Named moves, each a turn or a mirror, and the order they were made in; the first pair answered
figet (before -> after):
[ 19   7 -14  19  10   0  15  -6   9  13  17]  ->  [  3   1   7 -10   1  30 -22   7  -7  -4 -12]
[13 -6 -2 23  3 10  4 -1 17 10 14]  ->  [  3 -10  10   6  -3  29 -19   5   6  -2  -6]
[-13  19 -24  -4  11   1  12 -17   1 -38  18]  ->  [-19  18 -19 -10   8  10   1 -13  -3 -42  10]
[ -5 -28  17 -22 -17 -31  -3  15  -9  54  -7]  ->  [ -4 -28  16 -19 -18 -33  -2  14  -9  55  -4]
ravuf (before -> after):
[  4   5 -21   0  15  10  10  -7   3 -22 -11]  ->  [ 18 -12  -7  18   5  11   6   8  13  18   0]
[-13  -5   0 -12  -7 -11 -10   2 -20  10  -5]  ->  [-13  -6   0 -11  -7 -10 -11   2 -20  11  -6]
[  8  -2 -13  14   8  -8  17  -6   8  -2  12]  ->  [  8   0 -13  13   8 -10  17  -8   7  -6  11]
vuga (before -> after):
[  6   0 -21   3   8  42 -19   2   3 -25   8]  ->  [ -8  -7  -7 -22  -4  29 -37  14 -17  -9 -10]
[ 17  16 -19  -4   0 -27   5 -14  -1  -1  19]  ->  [ 10  15 -12 -17  -8 -32  -3  -8 -12   5   8]
[-3  1 -8 -3 -3  5 24 -6 16 -2 15]  ->  [-16   4  -4 -25  -9  -1  15  -4  -1  -5   0]
Veti (before -> after):
[ 1 -1  2  9  1 15 -3  3  3 -3  0]  ->  [ 3  0  0 12  2  1  6  0  3 10  6]
[  3  15 -21   3  13  -3   9 -15  12 -27  -1]  ->  [ -3  12 -13 -10   3 -37  13  -9  -4   7  -3]
[ -4  -6  15  -7 -13   9 -30  18  -1  -6 -18]  ->  [ 13   1  -7  27   3  15  -5   5  26 -17   8]
[  1  15 -18   7   8  10  13 -12  12 -38   9]  ->  [ -2  10 -12  -3  -3 -38  25  -5  -4  10  11]
Pairs:
(two moves a pair)
[ 13  -5  -7  14   3  13   3  -8  23 -20  13]  ->  [ -3   5  -9 -16  -2 -32  13 -13   0 -12   2]
Veti, ravuf
[  0 -12   6   6  -8   2   4   2  -1  15   8]  ->  [ -6  -2   0  -2  -3  14  -1  -4  -2 -17   1]
vuga, figet
[ -8   4   3  -9  -9 -29   7  -2 -10  20  -4]  ->  [-13  -2  14 -16 -14  -6 -14   7 -13  12 -17]
vuga, Veti
[ -7   5  -7   7   2  -9  -4  -5  -3  -7 -11]  ->  [ -6   1  -1  10   2   2 -11   0  -4  -4 -13]
vuga, Veti
[ 26  -4 -12   5  -5  -2 -13   0  -6  24  13]  ->  [ 15   7 -21 -12  -4 -19  -6  -7 -17  12   8]
vuga, Veti
[  7  -1  -3   7  -1 -23  15   3   2  23  11]  ->  [ 10   3 -10  11   3 -21  19   0   7  14  13]
vuga, ravuf
[  9  22 -10  11   9  51   9 -26  29 -37   0]  ->  [  0  33 -21 -10   5 -38  46 -36   8   9   9]
Veti, ravuf
[10  5  6 29 13 29  4 10 30 -1 17]  ->  [-13  12  11  -7   8  36 -15  10   7 -27 -12]
figet, vuga
[  6 -10   0  15   3   5   3  -4  12  13  10]  ->  [  4  -3  -7  12   7   8   7 -10  13  -3  11]
Veti, vuga
[-10 -16   4  -2  -3  23 -13   0  17  10  -6]  ->  [ -8 -16   3  -2  -4   0  -2  -1  14  29   1]
Veti, Veti
[ 18  21 -17  -4   6  14  20 -18   6 -18  16]  ->  [  6  -2  17 -29 -15  23 -17  10 -15  13  -7]
figet, vuga
[ -6 -11  19 -10 -11   2 -21  18 -14  20 -18]  ->  [-10  14 -12  -8   7  12  -2  -8  -3 -40 -11]
vuga, vuga
[-18   3 -14 -27 -17  -1  -8   8 -18 -14 -23]  ->  [  3 -11  -8   9 -13  39 -15  16   8 -11  -7]
ravuf, Veti
[-12 -12   7 -15   9  -2  -9  -2   1 -12 -11]  ->  [  2 -23  11   5   8  -3  -4   3  14  13   2]
vuga, figet
[  9  -2  10  -5 -10 -13  -9  14  -4  12  -8]  ->  [  2  12  -4 -11  -3 -21   2   1  -7 -10  -9]
figet, ravuf
[ -4   4 -16  19  12  -6  18  -9   5  -9  -3]  ->  [ -3 -15   6  17  -1  13  -8  10   0  14 -11]
figet, ravuf
[ -3  -8  18 -11  -8 -24  -1   8  -7  40   0]  ->  [-14  18  -9 -20  10   5   2 -14   0 -36  -7]
ravuf, Veti
[-10  -7   7 -13  -7  -2  -8   9 -11   3  -6]  ->  [  0 -13   9   3  -6   2  -5  13  -2  15   2]
vuga, Veti
[  5   1  15 -21 -13   0 -30   2   2 -15 -13]  ->  [ 17   2   6  -2  -8 -35  -4  -6  12  14   8]
Veti, Veti
[-15  -3  13 -26  -8  10 -22  10 -12  -5 -22]  ->  [  2  14 -19   1   8 -30  25 -15   8   0  11]
figet, ravuf
[  2  14 -13  -6  14   7  -8 -13   3  -8  -1]  ->  [  1  10  -7 -11   9 -16  -5  -9  -5  14   1]
Veti, vuga
[ 21  27  19  14  -4 -14  24  -7  -5  18  35]  ->  [ -1  33  25 -19 -12 -26  12  -6 -29   7  12]
ravuf, vuga
[ -6   8  32 -12   4  -3 -16  19   6   2   0]  ->  [ -5  23  10 -11  15 -20   7   0  12 -15  10]
figet, ravuf
[-18  -1   0 -20  -2  23   1 -11   3 -48 -18]  ->  [ 11 -31  19  21 -11  16   6  13  23  27   9]
ravuf, figet
[  4   8  -3  19   3  18  12 -13  15 -19  12]  ->  [ -6 -10  25  -2 -17   5 -10  10  -7  23  -5]
vuga, ravuf
[  7  11  -9  10   6  -6   8 -10   6 -11   3]  ->  [ 9 -4  7  9 -4 -9 -1  5  0 19 -1]
vuga, vuga
[ -1 -29  19 -11  -9   6 -24   3 -12   8 -23]  ->  [ -1  -7  -7  -6   9  16  -7 -21   0 -39 -16]
vuga, vuga
[ -4   4  -6  -1   1  12   0  -7  -2 -32  -5]  ->  [  8  -1  -8  14   0 -20  22  -7   3   7  14]
Veti, ravuf
[ -5  11 -16 -17   6  -3  -3 -10 -13 -30 -17]  ->  [ 12 -18  10   8  -6  24 -23  14   0  13  -9]
ravuf, Veti
[ 10   0   6  -8 -12  -7 -15  14 -34   1   4]  ->  [ 16   5  -6   5  -5 -20   5   4 -26   4  17]
ravuf, figet
[ -7  29 -15   4   7  17   5 -17  21 -26   8]  ->  [ -1   4  13   8  -9  38 -24  11  17   8   0]
ravuf, figet
[  9   9  -5 -20  -7  -9  -5  -5  -9  -1 -11]  ->  [ 12  14 -11 -15  -3  -9   0 -10  -6  -8  -9]
vuga, ravuf
